First come named turns, each shown by rows before and after it. For each pair of rows after them, which turns, in which order, take the first row to the second? The first pair is done for you.
j503:
[-14 -16   5 -34  11  16   3   5  14]  ->  [ 18 -16  26 -16  14   2   1 -11 -23]
[  2  13  -6   5  30  17 -14  -6 -31]  ->  [  9  21 -25   9  26   7  -8 -24   0]
[-17  -7 -18 -16  21  38  -9  26  10]  ->  [ 27  -5   9  11  26  11 -11   0 -42]
[ 13   0  -8 -18  -4  25  33  15  48]  ->  [ 11 -10  33 -17   5  32  23  36 -20]
j583:
[  6  -3  -4  16 -40 -60  -1 -40  39]  ->  [-16  -2 -25  -4 -31 -30   0 -20  72]
[ 33  32 -18  32   3   3  12   7   1]  ->  [ 10  31 -29  20   7  19   9  20  17]
[ 25  -3   3 -18   8  11  22 -17  38]  ->  [-20  -8   3 -31   8  28   7  11  31]
[ -8  -5  -3   5 -14 -18  -7  14 -12]  ->  [  9  -3  -2   7 -14 -26   0   3  -6]
j100:
[  7  -9 -13  15  24  14  10  -8 -11]  ->  [ 10 -10 -12  13  24  16  11  -2 -11]
[-16  -7 -11  14  -2 -42 -13 -37  -7]  ->  [ 17  -2 -12  13  -3 -36  12 -40  15]
[23 15 23 -6  6 15  5 31 21]  ->  [ -2  12  27  -4   4  17 -12  39   3]
[ 31 -10  21  14  38  23  12   9 -70]  ->  [ 21 -10  18  17  43  13  -1   0 -74]
j707:
[ 10  -3  36  13 -28 -11  15  -1 -29]  ->  [ 17  -3  36  12 -26  -8  18   1 -26]
[ 27  29 -29  12  -7  15 -19   5  -7]  ->  [ 17  27 -28  15 -10   2 -30  -5 -12]
[13 19 29 -1  9 39 15 36 -9]  ->  [-12  27  16  18  -4  33  -5  42 -20]
Then:
(2 to 3 turns a pair)
[-15 -11  -7  30 -37   0  -4  22  -5]  ->  [-10 -17  -3  29 -28 -26 -13 -18   4]
j707, j100
[-15 -13   4 -33 -23  14  -2  18   0]  ->  [  5 -10  -5 -36 -13  19   9  11  20]
j503, j583, j503
[ 39  23   3  19  33   1  23   5 -10]  ->  [-12  20  -5   0  37  25   9  35  -7]
j583, j583
[ -5 -15  13   7  13 -41 -42 -49  -8]  ->  [-53 -35  27 -22  -4  -5 -36   8  -4]
j100, j503, j583
[ 65  -4  50  26  19 -10  15 -17 -14]  ->  [-14  15  -4  15  14  55   4  66  14]
j583, j707, j583
[ 38  -5   2  -5 -18  -4  19 -13  25]  ->  [ 35  -5  15  10 -36 -13  13  -4  -8]
j100, j100, j503
[ 23  11  -6 -20 -39  42  18  80 -10]  ->  [ 78  25 -13  20 -55 -11  21  16  -5]
j583, j503
[ -8 -13   7 -20 -10  30  27  66  11]  ->  [-61 -21  12 -17  -3  -8 -26  33 -23]
j100, j707
[-16  15 -44  25 -15  -4  -5   2  23]  ->  [ 11   4   7  34 -18  -6  -2  15 -44]
j100, j503, j583
[-14  -8 -11  28 -14 -12  -3 -27   5]  ->  [-10 -19  -5  -4   7  15  16 -16  33]
j707, j707, j583
[ 31  -6  14 -28  39 -14  -9 -52  38]  ->  [-20 -24  46 -48  37  22 -18  12  -4]
j503, j583, j707
[-41 -44  31 -37 -12   5   6  -5  20]  ->  [ 25 -31  54   1 -12  -5  18 -10 -35]
j707, j707, j503
[  7  -3 -20 -22  23  31   9  13  27]  ->  [-21 -11  11  -2  10   8 -21  16 -44]
j100, j100, j583
[ 27  19   3  24 -31 -53 -38 -35  37]  ->  [-51  -9  12 -29 -21 -21 -52  10  49]
j503, j707
[-36  10 -31  52 -44 -25 -30   4 -19]  ->  [ 26  19 -35  56 -46 -30   5 -17  13]
j583, j100
[  3   0 -10  12  -1  43   3  57   8]  ->  [-31   7 -29  34  -3   1 -43  14  -7]
j707, j100
[71 -1 -3 15 -9 -6 55 -6 48]  ->  [ 24 -18  47  -2  15  32  25  59 -47]
j583, j503
[  5   3  13  13  -8 -16  -7 -23  31]  ->  [ -2  -2  24  15 -16 -19 -12 -19  14]
j503, j583, j503
[-13  -7   1 -45  13  36  15  37  16]  ->  [ 10   9  14  24  -4 -25 -20  -8 -62]
j707, j707, j503
[ 31 -20  32 -23  47  17  13   0 -27]  ->  [ 21   3 -17   0   3  42  34  51  12]
j503, j100, j707
[  2  26   9  -2  22   4 -19   9 -13]  ->  [14 29 -6 -3 15  4  1  8 21]
j583, j503, j100
[11  9 13 -7 43 44 12  9  2]  ->  [ -5  13  18  19  24  35  -4  24 -37]
j707, j583
[  9  23 -18  51 -22  12 -12  34 -42]  ->  [ -4  21 -19  50 -32   7 -15  34 -35]
j503, j503, j583
[ 26   1  12 -35  18  13  19 -22  18]  ->  [-32  12  -4 -13  -5  32  -4  35 -15]
j707, j583, j707
[-32  15 -42 -22  18 -14 -50 -38  59]  ->  [-59  -4  -5 -40 -12  38 -26  58  28]
j100, j100, j583
[ -4   6 -37   1 -30 -10 -19 -18  25]  ->  [-34 -16  -2 -28 -16  11 -29  11  -7]
j707, j503
[ 13 -30  11 -40 -34  -8  24 -28  71]  ->  [-28 -52  56 -58  -7  15  -6   6  -8]
j503, j100, j707
[  0   1   6  14   9  -8 -17 -17 -26]  ->  [-23   3 -19  -5   1  16  -6   6  21]
j503, j100, j583
[-78  10 -11  10  17  -2 -57  17 -45]  ->  [-63  18 -34   9  40 -18 -62 -28  -9]
j100, j503
[-24   5 -10   7   8 -10 -20  -2 -12]  ->  [-23   7 -20   8   2 -11 -15 -10  10]
j583, j503
[ 50  30  16  32 -35 -17  26  -2 -13]  ->  [ 32  32  19  38 -44 -19  17  10 -24]
j707, j707, j100
[-43 -38   9 -47 -10 -21  -9 -56  49]  ->  [ 23 -36  31 -40   8 -24  16 -73  33]
j503, j583, j583
[-27  13   0   8  27 -19 -38 -14 -49]  ->  [ 47  25 -11   7  30 -20  10 -42   7]
j100, j100
[  7 -14   5 -16   1   3  15  -1  21]  ->  [ 16 -17  21  -6  -1   0  11   0 -11]
j100, j503
[-15  -5  14 -25 -17   0  -4  10 -14]  ->  [ 13  -3  13 -24  -3 -13   2 -26  -1]
j100, j503, j707
[-26 -12  11 -57  -9   7  21  46  22]  ->  [ 42  -3  29  -9 -36 -45  33  -1 -10]
j583, j503, j100
[-43  -2 -23  17 -43 -31 -18 -14  23]  ->  [-44 -29  22  -8 -25 -38 -22 -24  -5]
j583, j503, j707
[ -2   9  18  10  16   0 -20   8 -62]  ->  [ 21  20 -27   9  10 -21  -3 -43  25]
j707, j503
[  3 -14  10   1 -32 -33   4 -26 -13]  ->  [-26 -21  14 -12 -34 -19  -2  -5 -20]
j503, j583, j503
[ -8  -6  -5  -4  19 -20 -33 -22  -8]  ->  [ 28  -2 -10  -8  18 -13  -2 -25  20]
j583, j100
[ -2   1  -6 -10  34  44   3  37 -17]  ->  [-18   5 -19   0  49   4 -34 -17 -20]
j100, j707, j100
[ -9  -7  -3 -19   1 -30 -16 -42 -13]  ->  [-32 -19  10 -36  -8  -7 -11  -5 -21]
j100, j503, j583
[ 16  -8  35   4 -42  16  28  42 -18]  ->  [ 23   8  -8   0 -36  17  38  24  46]
j503, j583
[ 60  24 -26  30   3  37  42  35   6]  ->  [ 62  27 -20  48 -10  23  32  29 -18]
j100, j503
[33  7  0 17 -4  4 23  4  9]  ->  [-12   4   2  29 -23  -9  -9  12 -21]
j100, j707, j707
[ 35   7 -12   9   3 -15  12 -22   3]  ->  [ 10   2   7  10  12  -6 -10  -1 -41]
j583, j583, j503
[  5 -33  11  43 -16 -33   5  -2 -52]  ->  [-26 -33 -35  -6  -9  19  32  30  45]
j583, j503
[-29   7 -24  -8  17  10 -23  -2  -6]  ->  [ 20  14 -29   4   9   1   4 -21  21]
j503, j503, j100
[ 20 -19  21 -33  29 -15  -4 -58  14]  ->  [  9  -8  -3 -48  37  36  16  -6  41]
j583, j707
[-14   3 -10   3 -16  -7 -39  16 -31]  ->  [ 16  17 -34  10 -15 -19 -23 -15  11]
j503, j583
[-59   0 -25 -24   2  26 -23   6  21]  ->  [-50 -13  12  -6  -9 -12 -42 -21 -31]
j707, j583
[  9   9  -8  36 -13 -16 -16 -18 -32]  ->  [-21   2 -35  -1  -9   1  -6 -16  39]
j707, j503
[ 29   3   7 -14  31  -7   4 -34 -11]  ->  [ 21   4   9 -20  22  32  19  21 -17]
j707, j100, j583
[-15 -18   1  20 -39 -70 -17 -33  -3]  ->  [-47 -32  21   2 -33 -46 -25   3 -35]
j503, j503
[-27   9 -10 -16  11  30  -2  22  10]  ->  [-21  -3  18  -9  13  -7 -20 -17 -30]
j100, j583, j707
[ -1   1 -33  -7   1  35   4  35  11]  ->  [  3   5 -15  25  -4   3 -21  14 -46]
j707, j503
[ 21 -26  45 -23 -25 -12  27  14  -1]  ->  [ -5 -28  37 -39 -22   8  25  32  11]
j583, j583, j583
[ 38 -14  25   2 -14 -23   8 -33   3]  ->  [-10 -19   9 -30  -9  27  16  25  29]
j100, j583, j583
[ 22   7   2  18 -34 -33  19 -22   8]  ->  [ 11   1  17  10 -47 -10  27  19  -8]
j100, j100
[-48 -16 -14 -17  31 -14 -20   5  34]  ->  [-24 -18 -10 -24  38 -12  -6  -7  51]
j707, j100
[ 23  31 -18  46 -23  37  21  72 -30]  ->  [ 30  40 -33  76  -3 -25 -23 -15 -43]
j100, j100, j583
[ -6 -16   3  -5  14  -9 -11 -19  -1]  ->  [-17 -22   8 -10  10  -1  -8  -4  -6]
j100, j503, j583
[ 24   0 -26  31   0  37   8  12 -32]  ->  [-13  -1 -52  27 -11   7 -16 -27   7]
j707, j707, j503
[-17 -28  12 -47  23  -3   1   1  -6]  ->  [ 23 -21  27 -26  12 -16  14  -6 -32]
j707, j583, j583
[-20 -21  43  -1 -39 -12 -16  16 -45]  ->  [-25   1 -21  -3 -29 -35 -20 -39  44]
j100, j503, j583
[ 13  17 -16  20 -20   7 -12 -20  29]  ->  [-23   6   7  13 -26  23 -23  18  -7]
j100, j503, j707
[ -6 -40  22 -34 -51  -6  21  47  20]  ->  [  9 -34  12 -23 -63 -28  20  22  37]
j583, j503, j503
[  6  23 -22  60 -22  -6 -15   3 -33]  ->  [-51  12 -37  28 -21  -1 -32   6   1]
j583, j503, j707
[ -5   1  11  38 -58 -57 -22 -25 -20]  ->  [-49 -13  29 -16 -15  24 -18  60 -36]
j583, j583, j503
[-28 -16  46  17 -28 -44  -7 -14 -42]  ->  [ 25 -25  69 -19  -2 -16  36  -7 -18]
j707, j707
[ 36   2 -16 -11  29 -14  25 -29  16]  ->  [  0  26 -52  25  -1  -1   9  14   2]
j707, j707, j707
[ 38   3  12 -14 -19  -1  -1 -26  26]  ->  [ -7   8   4 -11 -30  33 -11  33   7]
j707, j503, j707
[ 23   0   4 -29   3   0  13 -30  32]  ->  [ 16  -2  24  -6  -2 -22 -10 -38 -22]
j583, j583, j503
[-11   1   1  -2   9  13  -1  12 -13]  ->  [-6  4 -7 -3 14 17  0  9  2]
j503, j583, j503
[ 48 -13  -3 -17  10  -7  46 -58  67]  ->  [-77 -38  24 -38 -10  41   4  44  -4]
j100, j583, j100
[ 40  10 -24   2  13  -3  22 -29  40]  ->  [-38   4 -31 -22  19  30  -7  17  31]
j583, j100, j100
[-53 -22   7 -27 -25  20   7  38  19]  ->  [ 38 -20  50   5  -7 -18  14 -15 -45]
j503, j100, j707
[ -1  13 -25  37 -33  -2 -16  31 -18]  ->  [-32   5 -34  19 -33 -17 -31   8   7]
j503, j707, j503
[-10 -20  33  -8 -23  13  -6  48 -48]  ->  [ 37  10 -37  -4 -14   0  21  -9  60]
j503, j583
[ 50  19 -11  25 -32  28  19  17  -7]  ->  [ -4  14  -7  36 -43  11 -18  20 -42]
j100, j707
[ 12  -8  15  22 -41  11  20  47 -21]  ->  [ 18   0   3  41 -50  -5  14  29 -20]
j583, j707
[-36 -12 -18  22 -41 -40 -37   6   8]  ->  [ 12 -25   4  12 -26 -61 -18 -35  20]
j583, j707
[-40  23 -32  27 -24   1 -23   2  -7]  ->  [ 18  28 -30  39 -13 -17  -4 -35   5]
j503, j100, j100
[ -5 -39  50 -42  -8 -13  25  15 -15]  ->  [-12 -30  15 -47 -16 -13  33   2  44]
j503, j503
[-39 -34   1 -13   1 -25  10 -16  22]  ->  [-34 -39  26 -16   7 -15  12  -3 -11]
j100, j503
[ 26 -10  25 -15  -4   5  30   3  22]  ->  [ 34   2  23  17 -16   1  22  17 -14]
j707, j583, j503
[ 13 -24  41 -23  34   3 -14  -6 -50]  ->  [-44 -33  26 -33   9   5 -29  13 -30]
j503, j503, j583
[ -6  33 -40  48 -11 -35 -30 -46   4]  ->  [-50   2  17  22 -32   5 -25  35 -54]
j100, j503, j583
[ 23 -10  13   0  37  -3 -13 -18 -20]  ->  [ 26  -8  -1 -16  35  21   8   1  16]
j583, j100, j503
[ 40  22 -18  -2   5  23  41   0  33]  ->  [-22  29 -30  13 -17  35   8  43   0]
j707, j583
